One vector is turned by the same rotation once a tick. Each row is the vector after some number of ticks, and that number follows the row.
The counts run from 0 to 592.
[  3   3  -9  14  23  32  17   8  10  -7  10  -4   9 -37 -35  24  31 -12
 -34  -7 -18 -50 -14   2  -6 -20  -2  28   4  -4   3  13 -11]	396
[ 33   8  26  15  16   5  16  16  58 -32 -13 -13   7 -16 -16  33  23  17
 -12  -4   7 -36  -5 -16  17 -15  -2  -3  -1  -9 -12  17   2]	201
[ 29 -10  14   5  18  -3  10   0  15 -34  -1 -17  36 -41  -5 -20  13  -9
 -22  -2   1 -21 -27  12  38  -6  -4 -33  -5  17   4  -9  27]	423
[ 49   1  -1  -1  23 -25   4 -18   9 -10  -8   2  12 -30 -32 -11   3  -4
 -27  35 -17 -31 -17  27  13  -8  -4 -28  14  -4   4  -2  12]	173
[ 58 -28 -27  -4  32  -3 -12   1  22  -6   7   0   2   1 -15  18  -2  -5
 -29  30   8 -31 -25   2  11 -18 -10  12  -6  15 -11   9   3]	47
[ 21   9  12  -2  30 -16   1  20  37 -34 -31   0  29 -15 -20   2  14  14
 -33  -9  22 -31 -11  -5   6   0  33  -5  -4  -7   4   6  36]	19
[  7  -1 -34  10  22   6  15  35  19  12   2 -22  25   6 -37  17 -34  17
 -31 -14 -16 -13  -8  21  34   0   8   8  23 -20   4   7  -1]	130
[ 45 -35 -12  -4  28 -23 -17  20  34   7  -4   1  26  -6 -12   0  -5 -21
 -42   7  -1 -27 -26  17  13  -4  -7  14  -2  15 -12   7  10]	571
[ 33  11  -9   8  47  19   4  27  22 -14  11  -7   3  18 -45  38  17  -3
   8 -16  -2 -40  -7  12 -12 -14  13   1 -14 -14  -9   3   1]	590
[ 16   4   7  -9  26 -19   2  28  13 -39 -25 -23  30 -26 -33 -19  12   2
 -26  -7  16 -24  -3  -3  15  -3  28 -12   9  11   0  -6  20]	23
[ 31  -4 -31   4  28   5   6   6   1   7  13 -10  19 -30 -31 -15  13 -12
 -30 -13 -36 -33 -16  11  24 -18 -19   5  34  21  13   2 -16]	181
[ 16  28  -8  -5   9  27  26  16  31  -7  17  -8   2 -20 -49  22   0  13
  -1  19  24 -28 -16  18  13 -23   4 -20  11 -14  19 -20   4]	406
[ 20 -20 -25  19  24  -7   6   7  -7 -10   3  -8  29 -23 -25  21  -1 -12
 -52  -9 -13 -39 -21  13   9   9 -10  34  -5   1 -10  17  -8]	578
[ 50 -17   7  10  27 -17 -26   6  16 -17 -14  -8   7  -3 -37  18  39 -22
 -13  11  -8 -31  -4   4  10 -21 -10  -1   4  21 -30   6   3]	52
[ 33  -4 -14   4  20 -21   4   7 -29  -2   1 -12  22 -24 -56  -4   1 -19
 -34   7  15 -26  -9  23  22  -7  -2  -4  20   6   4 -33   6]	366
[ 30   7  -4 -18  -2 -10  21  13  32 -19 -13   2  15 -49 -13   7   7  -1
 -31  18   5 -16 -20   2  30 -22  10 -20  30  -8  19 -10  19]	417
[  9  -8 -14  29  17   8   5  29  20  18   0  -5  26  -6 -39  22 -18   6
 -46 -24  -2 -24 -33  35  19   7   0  27   6 -13  20  -4   1]	127
[ 20   8 -22   2  25   8  25  37   1 -32  25 -15  19 -21 -30  -3   7 -27
   0 -18 -17 -44 -16  -2   1  -3  22  -2 -25  -4   3 -11   7]	277
[ 18   0  18  -4  33 -19  14   1   8  -3 -18 -13  28 -11 -49  14   1   4
 -37 -17  16 -39  20   4   6  -4  -6   6  28 -12 -15   9 -10]	453
[ 41 -15  10   2  34   4   9  -9  14  10   3 -12  12  11 -13  43  -5  16
 -27   5   0 -26   6  25  33 -19  -8 -26  15 -28 -20  21   8]	442
[ 15 -13 -11  -9  17  32  13  29  56 -29   3 -15  18  -3   7  25  10  12
 -12  -5  -1 -16 -17  -2  22 -29  18 -11  -9  -5  -6  21  20]	535
[ 49  -9 -52   6  25  -4   0  15  24   3   8  -9   2   4 -25  14 -10  14
 -18  18 -33 -25 -10   7  20 -20  -4  10  29  -2  -4  17 -16]	381
[ 46 -18   1  22  15   6  -5  22   1 -12   7 -15  15  -3 -19  27  21  -6
 -14 -36   5  -2 -15   8  51 -19 -14 -20   1  -4   1 -22  17]	434
[ 46 -16 -12   8   9   7  13   2  -7   4  10  -4  13  -9 -24  41   4   0
 -32 -22  12  -9 -15  16  48 -20 -23 -16  20 -18   4 -18   4]	435
[ 42  -6  -8  11  18  -2   5  21  31  10   3  -9  -3   5 -37  27 -16   1
 -39  23   4 -40 -15   9  -5 -18  22  32  -6 -21  -3   3   1]	258
[ 33 -24  24   1  28   2  10   3   9  18   1  -7  17 -23 -27  -9  -4   3
 -61   1  23 -41  -6   6  21 -15 -10  20  11  12   4  -6   3]	116
[ 23  -7 -45   0  20  -9  -8  17 -14  -9   6   0  24 -13 -39  24   3 -12
 -21  -3   7   4 -32  41  28  -9   5 -15  14  -7  14 -21  20]	35
[ 27 -27 -28 -10  39 -13  -6   7  11  11  -4  -3  35  -9 -23   7   1 -20
 -51  -7 -23 -28  -8  17  12 -11  -6  16  24   5 -15  27  -2]	574
[ 56   5  -1   0  38   7  -2   7   7  11  15  -2 -11   7 -44  13  27   4
  -3   9 -23 -24   9  16  13 -34   2 -33  22 -10   6 -18  13]	500
[ 23  19 -25  -8  34   7   7  26  18  -5   9 -10   3  11 -54  49  17   2
   9 -10  -9 -33  15  14  -6 -17   9 -11  10 -23 -13  11  -2]	591
[ 20  -5 -12 -15  25  -2  10  20  32  12  -2 -17   4  -4 -41   9 -15   6
 -36  34 -16 -39   9  16  -3 -21  21  13  22 -19 -14  18  -2]	261
[ 26  -4  -5  10  29  -4 -14  26  -2  -4 -12 -17  19   7 -43   9  12  21
 -23 -15  -1   3  -2  32  37 -12  21 -31  17  -7  15 -23  29]	558
[  4 -13 -17 -12  23  21  11   8  20  -2   7 -11  11 -30 -36  18  21 -25
 -24   6 -25 -46   1   7  -2 -37  -7   9  23  11 -19  24 -13]	392
[ 21 -17 -32  10  34  22 -13  12  -2  20   6 -14   9  18 -53  30   5   4
 -33  -9  -1 -21   7  24  16 -27  -5  14  24   0  -9   0  -8]	250
[ 32 -12 -22  13  42  15   0   3 -23 -40   7 -10  14 -21 -19   9  42 -14
 -21 -13 -22 -30  -5  -2  11 -15  19  -1 -13   7  -6  -1  24]	488
[ 23   6 -59 -25  16  -8  12  33  22 -22   1  -8  19  -1 -31  12 -26  11
 -28   9  -1 -24 -13   3   5  -5  31  -1  17 -17   6   3   3]	472
[ 19  10 -20 -17  17  12  16  19  -3 -20   2  -5  18  -3 -37  64   7   2
 -16 -21  36 -20  -6  10  23 -11  10 -13  14 -25  -1 -10  14]	344
